One vector is turned by the same rotation once a tick. Each row is the vector after some number of ticks, and that number follows the row.
The counts run from 0 to 557.
[ -3   1  -8  11  -4  -3  16   0 -17  12  30 -21  -6 -20 -18 -16  20  -7
  19  -8 -12  -3  -8   7 -31 -16 -45   8 -33  20   8  11  -1 -23   5 -23
 -35  -4  -4 -15  25  -2  29  -6  -6 -13 -13  -3  -8  -6 -21 -13 -24  18
  16   8 -24  18] => 313
[ 36  -7   4  -5  -1 -12 -18 -11   2   9  18 -13  13 -31   6  17  -6  10
  33  -1  43  -5 -23  -6   3 -11   2 -19 -15 -17  27   5 -18  -8 -11  15
   5  -3 -11  41 -23  -8 -34  13  -5  -9  -2  15  -7   2  -5  20 -25   3
 -23  20   0 -18] => 220
[ 15 -28  26  -7 -11   2 -21  31   4   0  26  15  10   2 -20  -4   1  19
  14  -4  30 -21 -16   1  -6   9  -4   0  -7 -30  16  48  -5   2 -16  24
   6   1   5  23   1  31 -28  17  16   0  -2   6 -14  17  18   9 -14   5
   6 -12  -2  17] => 186
[ 32 -16 -39  -1  10  13 -29  -2 -33   7  20   5  35   0   0  -5   6   9
 -23  -4  13  15  -5 -11  -7 -23  28 -22  -3  23  -1  11 -13  -5 -31   4
  11   7   2  19  17   5  -3   9   1 -13   2   4  -3 -38   6  -1 -15 -14
  24  13 -14  17] => 88
[ -7 -18  -1 -13  17  11  -6  -9  30  27  19 -17   8  16 -31 -20  18   6
   4 -14  -8  29  -3  22 -18 -29  22 -29   7   6 -23  20 -19 -16  -9   1
  21  19   7 -25  22   7  15   5   5  16 -16  -1 -42   3  -4 -23 -10  24
  13   1   3  12] => 25
[  7  -9  10   3  23 -24  -4  16  13  22  42   0 -14   5  -1 -10  15  15
  -1   0  25  45 -15  -1 -22 -26  -4 -24 -36 -12  -4  15 -10 -16  -4  15
 -11   5  -4  -1 -27 -19 -26   6   0  -4 -11   0  20  21  14  20  16  18
   5   7   2  -6] => 253
[-31  -7   5  11  18 -16  -3  10 -12  30  19 -13  16 -11  -2 -19  41  -8
  13   9   0  -2 -11  -2  -5 -25 -28 -29 -23   4  14  45   9  11 -25  18
 -17   8   9 -11  13   6  -1  23  25 -18  -4   2   4  10  -2   0  11  16
  19  -5   8  18] => 496
[ -6 -11 -13  38  16   2   1  -1  -2   7  15 -25   4 -17  -1  -7  36  -9
  15  19 -27  13 -25 -24   3 -19 -40 -26   2   0   5  10 -14   0 -28  23
 -13  34 -10  -1  14  21 -17  12 -14 -21   3   1   5  -4 -10  15   4   5
  -5  -7   5 -23] => 120
[-12 -22  10   8  50   4  -6 -11   9 -26  30 -30   4  -7  -4   2   7 -28
  28  -6   1   9 -18  19   2  -2  -1 -24  15   5   8  28  -6  -9   2   6
   4  -5 -36  10  24  33 -22   1  -3  14 -13   2 -10  14 -23 -10 -11  21
  -6  -9  26 -17] => 363
[ 36  -7 -32  -9 -16  -2  -5 -13   2  20  13 -13  15  10 -15   6  14   1
 -18  15 -27 -25 -19  -9 -13 -20 -30  -3  -9  -6 -16  14 -40  19 -33  -3
   7  17  -6  17  15  22   6 -14   8 -11  -2  17 -26 -14  23 -10 -16 -13
 -24   7  -5 -13] => 271
[-31 -10  12  16   5  16 -16  13 -22  23   7   4  19 -29 -22 -15  41   1
  23 -26  -9  24   7   7 -17  -5 -17 -30   8   5   4  10  -4 -31 -13   9
 -19   3   8 -22   6  -7  -6  22   2   1  15   2 -12 -21 -16   3  -5   0
  35 -16 -30  11] => 155
[-18 -23  -6 -18  16   8  -1  26 -39 -10  34 -11  -6 -16   6  -2  13 -19
   5  24  -6  -4 -15 -11 -12 -10 -46   0   9 -20  13  31 -18   7  12   4
  -9  -7 -22  40   9  19 -10 -14 -24 -21   0  15  -1 -12  16  14  -9 -19
   1 -14 -10  -1] => 45
[  0 -22  19  29  34  15 -10   8 -11 -26   5 -11  27  -1  -5 -21  20 -24
   7  12 -10 -15  -4  24 -14 -32 -24   5  40  19  26  13 -10   5   2  12
  19  19  -4  -8  25  -3  -3   1  -6  -5 -17  10 -14 -19 -19   6 -11  26
  18 -24  17  13] => 126
[  2 -39  27 -26  -9   2 -17  23 -13  16  26   8   6   3 -24 -12   1  16
   3  -6  31 -10 -21  -3 -19  -4  15  -1  -3 -31  10  48  -6  -2 -13   8
  17   7  23  31   3  10 -13  20   7  -2   2  19 -20   7  24   5  -4   2
  25 -10 -13  22] => 185
[ 38  21   7  13  -8  -4 -23 -13  28 -13  25  -8  -5  19 -17  31 -24 -10
  28  -6   2 -37  -2  31  -5  -7 -10  23 -15  14  -4  15 -12   0  -5 -15
   1 -22 -22  -5  14   3 -20 -11   7  17   4   5 -24   4 -23  -8 -10   4
 -20 -14   6 -14] => 136
[  7  -9  25 -36 -20  -8  -3  28  32  23  32  12 -11   8 -25  -2   1 -11
   4  -1  19  -5   4  18 -14   5   5  12 -32 -23  -9  34 -18 -12  16  -5
  18   2  -1   8 -12  -6 -12  -8  13  17 -26   5 -26  12  29   6  19  -9
  -7  -2  -8  17] => 106
[  8 -24  -2  -6  23 -20  -4  19  12   6  31   1 -11   1   2 -19  25  20
   5   0  21  40  -9  -1 -21 -23 -11 -26 -23 -19   1  15 -20 -21   9  25
 -16  -3 -14  15 -34  -4 -21  -9 -12 -11 -13   1  11  23  25  13  -1  23
  -7   8   0 -12] => 254
[ 11  -7  37 -16  13  -4 -15  21  17  -3  41  12   6  -3 -10  18  -8  -9
  31 -19  32   3   5  13   2  15   1 -14   3 -11  25  11 -12 -30  23  10
  19 -14 -21  11  18  19 -46  14  -2  25   9  -2 -25   2  -3  24  -8   1
  -3  -5  -3   6] => 291
[ 21   1   4  37  37  -2 -10  23 -32 -26  30   8  26 -11  16  -4  13  -2
  -6 -11  20   3 -13  20  -5  -7 -29   3  16  27  10   2  -6 -12  -5  11
 -12 -28 -26  11  17  16 -27   6  13   2   2   5  27  -2 -13  14  -2  16
  36 -10   8  16] => 467
[-13  24  29 -13  24 -16 -10  21   7  16  57 -14 -20  -4  -7  15 -20 -16
  23  -8  11  11 -12  13 -14 -13 -27 -22 -10  -6   8  19 -16  -6  11  -2
 -12 -30  -7 -10  12   1 -30   7  -3   9  19 -13 -24  20   0  13  -9  12
  10  -4  -3  -4] => 287
[-22  -4  16  16  22   4   5  22 -15 -19  47   3   9  -8   2  14   6 -31
  20   5 -10 -17  -7  -2   6   8 -35   6   2   7  13  38   8  -5   2   3
  -6  -5 -21   5  36  37 -14   6  -7  -1   3  -3   1  -7 -10  16   9  -3
  18 -26   2   1] => 48
[-10   8  -8 -17   1  25  -9   6 -30  27  33   9  21  -9 -11   2  19 -15
 -11 -15  -8 -12   2  28 -33  -8 -18   2  -1  11 -22   7  -4 -20 -17 -10
  -5  -9  -9 -16  21  -6  26  -5   7  11   3   4 -10 -33  -7 -15  10 -18
  23 -13 -29  28] => 235
[ -1   0  47 -28  11   2 -21  18  12   4  41  10   4  -5  -5  12 -17 -15
  18 -14  28  10  12  17  -3  -5  19 -14   6 -11  26  19 -21 -22  19  10
  22 -10   0   9   7  -2 -33  10 -22  10   6  -5 -29 -12  -1  25  -7   0
   3  -7 -11   8] => 290
[ 23  -8  -6 -18  15  11 -16  14  -6   9  25  12  14  13 -10 -15   2  24
 -11 -31  19   9   5  34 -43 -20  -9  -5  24  12 -16 -13 -28 -21  21   2
   0 -30 -17  -4  13 -10   0 -18 -10  17  12   5 -23  -5  11  -9 -19  14
  21  -1 -21  12] => 473
[ -5 -48   1 -24  -5   5  -4  -1   2  14  10  16  31   8 -18 -16  27  18
   1  -2   5 -23 -14   8 -25 -14  -1 -12  18 -21  -1  26  -8  -9   6  16
  39  18   1  15  19   1  -1   6   4   6  -8  27 -35 -18  13 -11  11   3
  -6 -30  -4  21] => 264
[-11 -34 -11   7   2 -17   7   8 -13 -17   8  -7  18 -28  -7 -31  51 -23
  16   1 -12   7   8 -11   2   8 -16 -17 -31   0  19  40  -6  -3   7  17
 -12  13  -9  18 -11  29 -13   7   8 -15 -30   2   6   8   7   6  -6   5
   8  -4  -1   0] => 493
[ 21  -4  15  15 -19   3 -21  20  -7  18  26  13   2   9 -22  20  -1  15
   0   1   1 -11 -29 -12  -4  -1 -22 -24 -12 -23  -4  17  11   0 -46  13
   3  28  16 -11  19  13 -29  28  21  -1  21   4 -10 -14   4   6  10  -5
  10 -24 -11  -2] => 190
[  1  11 -23  16  -3   0 -35 -15 -16  23  24  -1  30 -10  -7   9  17   8
  15  -1  11 -24  -3  -5  -5 -24   9 -27 -27  18   3  35   2   9 -53  12
  -8 -10   7  -5  19  12  -1  18  13 -16  20  -3   1 -20 -22  -1   5 -14
   8   1  -8  12] => 85
[ 14 -22   5   1 -16  -4   3   9  13   7  24   3  16  -8  -2  -1  25  -9
   9  22   7   7  -4 -38  12   0  -4  -4 -27 -17  14  24 -23  -8 -17  23
  10  35  -3  29  -7  19 -29  14 -13 -20 -15   6  -2  -9  18  38  10 -15
 -19  14  -4 -11] => 115
[  0 -14  26 -12  -5 -20   5  -9 -16   0  13   5  21 -32  -6  -8  30 -20
  17 -10  19  -2   2  29 -23  -4  -8  25 -24  -5  14   9 -22 -15  29  -1
   5   1 -10  20 -34 -43  -9  -6  10   3 -26  23   0  -2  -6   5  11   4
   2  -6  -4   6] => 72
[-34  -5  21  -1 -11 -14 -12 -21 -19  14  27   3  12 -37 -17  -1  32 -15
  34 -18  -3  -7  11  13 -24   1  -6   2 -41  -1  15  34   2 -19  -1  -5
 -10  -2   6  -5  -9 -25   7   7  -1  -3  -8   4 -12 -11 -31  -9  17  -1
   9 -25 -21  -1] => 76
[  4 -27 -43  11 -13  -3 -18 -11 -34  -8   8   2  26 -19 -15  -8  29  17
  44  -4  -3 -20  -4 -10  -5   1   5 -15 -16  15  15  32   3  -7 -16  -3
  -1 -17  -7   3  29  13  -9  21  14 -13  13   3 -15 -20 -12 -12  -4 -23
  17 -12 -13  17] => 83
[-22 -45 -14  10   4 -11  -5   5 -28 -10  -1 -10  12 -21 -10 -40  55 -15
  27  -3 -18  15  -4 -10   0  -1 -14 -17 -18   1  19  38  -3   0   7   8
 -13  15   1   4   6   7 -11  15  14 -17 -16   7  -1   3   0  -8  -6   0
  34 -10   2  11] => 494
[ 42 -18  -5  30  -1   1 -39 -21   4 -11 -15  -7  16   8 -17  -2  14  13
   3  -8   0   1 -10  33 -15 -14  19  -3 -14   0 -11  18  -4  -7 -29  11
   3  28   0  -1 -34 -33  -7  -3  33  10 -26  10   7  -4 -19 -24 -10  17
   5 -19  15 -24] => 407
[ -5 -10 -35  11  -8   3 -37 -14 -30  12   9  -3  21  -8 -11  -1  16  13
  29  -6   3 -17  -3  -2  -7 -17  16 -16 -15  19   3  31   1   2 -35   3
   0 -13   3  -7  24   1  -7  26  12 -13  25   3  -3 -26 -18  -8   3 -24
  23 -10  -8  22] => 84
[ 31 -11  -2 -12 -12  11 -32 -18 -12 -21  10 -15  -2  -9 -17  20 -18  -9
  18   1   3  10   0  16  -4   7  19  26 -12  -3  -2  11 -42  -7   9  -5
   8 -18 -14  38 -36 -12 -21 -27 -16   0  -1  10 -16  -3   1  11 -15 -26
  -5   3  -9 -27] => 142
[ 57   1  24  27   5   4 -21   0  23 -15   4   3  21   2  -2   4   3 -11
   4  -6  12  11   5  27  -3  -6   1  22  -2  22  -1 -16 -33 -27  -6  11
  15  13 -15   5 -29 -23 -25  -8   8  14 -21   5   1 -11 -11  27 -10   9
   2  11   4 -19] => 64
[ 11   8  11   2  24   4   5  16  -3   9  21  -1  17  12   7  -2  16 -39
 -33  22 -16   5   4  22 -11 -36 -27  18   9   9 -15  -4 -49   9  17   5
  14   8 -14  -4   1 -19 -10 -20  -1   2 -17  14 -12 -24  22  21  22  -7
   1 -10   6   1] => 202
[-13 -21  39   3   6  20 -21  12  -1 -20   7 -20 -15  -4 -25   8   4 -41
  27   7  -9  10  -4  26  -8  13   0  37  -1  -9  -4  34 -21  -5   5   0
  -2   9 -14   8 -30  -2 -11 -12   2  10 -20   7  -5  16  -4  10   8 -11
  21 -18  12 -17] => 520
[ -8 -26   4 -11  12   4   2   8 -39  -4  10  -4  17 -45  -8 -11  28 -12
   9 -23  12  36   0   1  -6  19 -11 -13  -3 -11   8   1 -33 -27  15   7
 -13  -7  -8  37 -20   9 -20   1 -10  -8  -3  17  -4   0  12  17 -10  -8
  24   0 -23  -7] => 150
[ -1 -19  17 -29  18  30  -6  -6   8  14  24 -19   7 -12 -19   6  -8   4
  15 -13  14   6 -20  25 -20   1  -3  -9  39 -15  -6   9 -19 -24 -10   3
  19   0 -10  22  15  25  11  -3 -11  19  -7  21 -41   0 -10 -12 -29  15
  -7   7  -7  -6] => 368
